Small tables with named rows and columns. After each table, cells are looked up by row and column.

Table leror
|  | tife | tapu | gunutor | voko |
|---|---|---|---|---|
| fika | 7438 | 5800 | 6116 | 6157 |
| gopere | 8187 | 5853 | 5901 | 6441 |
| per | 5998 | 6105 | 5155 | 6468 |
| desep | 1273 | 9475 | 5989 | 3065 |
| gir | 5619 | 6091 | 4723 | 6535 |
| rir | 6135 | 6088 | 5425 | 6362 |
| sutava | 7106 | 5780 | 7416 | 6750 |
| turile | 7677 | 5772 | 6058 | 6236 |
| fari | 7271 | 5831 | 5980 | 6188 |
| zogimol | 2540 | 8344 | 5785 | 3847 |
| gef | 5451 | 6296 | 4920 | 6415 |
| fizogeg | 6928 | 5757 | 7016 | 6537 |
| tamot | 6925 | 6000 | 6795 | 6524 |

gir, tife -> 5619
tamot, gunutor -> 6795
gef, gunutor -> 4920
tamot, voko -> 6524
gopere, tapu -> 5853
turile, gunutor -> 6058
gir, tapu -> 6091

fosapo
cols = feb, rin, roterib, libok
botip: [50, 34, 194, 67]
vobete: [87, 5, 1, 189]
zav: [87, 3, 42, 200]

What is the libok of zav in fosapo? 200
What is the libok of vobete in fosapo? 189
What is the feb of vobete in fosapo? 87
What is the roterib of botip in fosapo? 194
What is the rin of botip in fosapo? 34
What is the roterib of zav in fosapo? 42
What is the rin of vobete in fosapo? 5
What is the feb of botip in fosapo? 50
What is the feb of zav in fosapo? 87
What is the roterib of vobete in fosapo? 1
What is the libok of botip in fosapo? 67
What is the rin of zav in fosapo? 3

lef =
	biv	nube	ruzulos	tidezu	nov	penira	lofozol	sef
vobaf	0.67	-3.59	6.23	5.65	-5.18	-1.61	4.87	2.53
gekidev	1.99	2.89	-1.24	-6.94	4.25	2.28	-3.28	2.12
lev	4.16	0.16	3.37	2.61	-0.64	-1.96	2.86	1.08
rudazur	-4.13	-4.24	2.96	8.43	-6.33	2.59	6.75	2.10

tidezu of rudazur is 8.43
nov of gekidev is 4.25
biv of rudazur is -4.13
sef of vobaf is 2.53
ruzulos of rudazur is 2.96
nov of lev is -0.64
ruzulos of vobaf is 6.23
penira of vobaf is -1.61
nube of rudazur is -4.24
sef of rudazur is 2.10
ruzulos of gekidev is -1.24

nipopop:
|  | fumegi | guzato | rezimuv | befeza | gosuri | nuzoke | muk | geru | kigiko |
|---|---|---|---|---|---|---|---|---|---|
| fegedo | 110 | 121 | 81 | 120 | 97 | 83 | 77 | 85 | 112 |
| tas | 126 | 141 | 157 | 98 | 120 | 141 | 91 | 111 | 100 |
| detizok | 173 | 117 | 55 | 130 | 198 | 41 | 55 | 104 | 103 |
| zemu | 101 | 44 | 183 | 60 | 98 | 183 | 221 | 98 | 111 |
| zas | 50 | 70 | 101 | 112 | 36 | 120 | 181 | 109 | 134 |
| kiz | 129 | 72 | 40 | 144 | 158 | 33 | 106 | 102 | 170 |
| zagap | 82 | 128 | 61 | 156 | 93 | 71 | 90 | 128 | 143 |
| pevami | 42 | 26 | 136 | 100 | 49 | 157 | 228 | 112 | 151 |
| tudi | 132 | 63 | 149 | 85 | 140 | 163 | 183 | 117 | 112 |

What is the nuzoke of tudi in nipopop? 163
What is the kigiko of tudi in nipopop? 112
What is the fumegi of fegedo in nipopop? 110
What is the fumegi of pevami in nipopop? 42
What is the fumegi of detizok in nipopop? 173
What is the muk of zemu in nipopop? 221
What is the nuzoke of zas in nipopop? 120
What is the rezimuv of detizok in nipopop? 55
What is the rezimuv of fegedo in nipopop? 81
What is the geru of kiz in nipopop? 102
What is the geru of tas in nipopop? 111
What is the kigiko of pevami in nipopop? 151
What is the guzato of tas in nipopop? 141
What is the rezimuv of zemu in nipopop? 183

